In the rows, 100 means zero.
One turn moves each row of this set onto another row. After a few examples, where does it send each row asked below?
lav: 102, 100, 101, 90, 118, 111, 93, 76, 86, 89, 101, 106, 88, 108, 99, 105, 107
pufa: 107, 96, 108, 117, 101, 73, 115, 129, 100, 86, 115, 85, 114, 103, 88, 98, 95
rap: 120, 101, 83, 119, 116, 84, 131, 116, 113, 105, 98, 112, 102, 94, 106, 94, 93
Peva: 100, 96, 107, 97, 107, 112, 90, 75, 87, 79, 105, 106, 90, 118, 102, 103, 107
bif: 117, 93, 96, 116, 95, 108, 112, 104, 103, 86, 102, 77, 114, 88, 76, 84, 111
ramo: 82, 105, 108, 125, 81, 97, 90, 98, 99, 77, 119, 95, 99, 120, 105, 91, 87
sato: 123, 101, 96, 97, 121, 108, 99, 81, 93, 94, 92, 114, 90, 115, 98, 108, 112
saluf: 83, 104, 103, 125, 90, 84, 92, 75, 107, 89, 115, 101, 114, 116, 100, 101, 89
zaf: 104, 89, 85, 128, 102, 78, 127, 118, 101, 101, 118, 111, 104, 92, 106, 87, 94
tuno: 116, 93, 102, 122, 103, 72, 116, 108, 91, 88, 108, 87, 126, 98, 89, 87, 96
Vipo: 85, 95, 118, 107, 100, 75, 101, 78, 98, 80, 112, 107, 112, 113, 99, 97, 107
ser: 122, 99, 83, 123, 105, 89, 128, 126, 104, 97, 99, 108, 97, 94, 110, 85, 91
sidis: 120, 98, 87, 117, 109, 85, 132, 124, 111, 98, 94, 111, 99, 93, 107, 87, 97
Gez: 119, 99, 82, 118, 110, 81, 131, 121, 114, 104, 98, 112, 103, 95, 105, 96, 92
koro: 104, 90, 84, 131, 99, 82, 129, 116, 104, 98, 113, 112, 102, 89, 107, 78, 96
Sude: 118, 104, 99, 98, 114, 118, 95, 107, 90, 89, 101, 107, 76, 120, 102, 110, 106
dok: 86, 98, 110, 113, 97, 110, 80, 82, 89, 79, 120, 102, 91, 117, 103, 99, 96
lole: 85, 97, 124, 110, 92, 89, 97, 99, 89, 69, 116, 101, 97, 116, 104, 89, 106
Babab: 79, 98, 112, 107, 103, 101, 85, 73, 104, 83, 112, 107, 97, 114, 98, 107, 103
Moze: 96, 105, 91, 100, 112, 115, 89, 67, 103, 97, 97, 105, 92, 108, 98, 109, 97
seto: 123, 103, 84, 122, 111, 93, 128, 128, 106, 98, 99, 107, 95, 95, 111, 87, 91
giti: 97, 100, 104, 101, 102, 117, 84, 88, 89, 83, 114, 102, 84, 125, 104, 110, 96
Sirav: 81, 100, 106, 113, 99, 104, 79, 78, 99, 86, 119, 103, 96, 118, 100, 110, 93
ros: 91, 105, 99, 106, 100, 116, 85, 80, 106, 87, 109, 102, 88, 123, 101, 115, 93
lom: 98, 90, 89, 124, 103, 77, 130, 123, 110, 101, 117, 113, 101, 91, 105, 90, 97
pafi: 84, 97, 115, 107, 102, 107, 85, 77, 93, 76, 110, 105, 94, 113, 101, 97, 106
voga: 99, 103, 99, 94, 111, 119, 87, 95, 85, 86, 109, 100, 77, 114, 102, 108, 99
Zolud: 93, 100, 102, 102, 104, 112, 91, 66, 104, 86, 100, 107, 94, 118, 100, 108, 102
pata: 124, 91, 90, 118, 98, 101, 105, 110, 90, 95, 118, 77, 116, 96, 77, 95, 99
Mimaf: 111, 114, 87, 110, 103, 125, 91, 101, 108, 95, 97, 103, 78, 121, 100, 112, 93
guro: 121, 100, 88, 116, 116, 88, 133, 123, 108, 97, 96, 111, 98, 92, 108, 89, 98
Fosu: 98, 91, 88, 127, 100, 83, 130, 119, 112, 96, 110, 112, 100, 88, 106, 81, 99
Zano: 105, 97, 100, 108, 98, 102, 114, 112, 122, 91, 103, 79, 112, 91, 72, 101, 112
mek: 122, 104, 79, 126, 112, 90, 127, 122, 110, 105, 102, 107, 100, 95, 108, 93, 85
satut: 92, 111, 90, 103, 104, 124, 85, 87, 102, 94, 105, 99, 81, 114, 100, 112, 90
gupad: 123, 99, 78, 123, 106, 85, 127, 123, 108, 103, 101, 108, 102, 96, 108, 92, 86
rupe: 113, 95, 94, 111, 101, 95, 107, 116, 108, 100, 120, 79, 115, 99, 73, 113, 101
Zopo: 97, 105, 104, 125, 91, 85, 116, 124, 120, 84, 103, 81, 112, 100, 88, 92, 91
nosaz: 115, 109, 84, 110, 111, 116, 95, 74, 111, 101, 88, 110, 92, 114, 98, 111, 99
gulev: 106, 100, 97, 130, 93, 82, 117, 103, 112, 87, 97, 84, 123, 94, 87, 80, 92

nosaz -> sato
lav -> voga
Now these:
gupad -> Gez
lom -> Fosu
ramo -> saluf
Zolud -> Peva
pata -> rupe
dok -> Sirav
pufa -> Zopo
seto -> mek

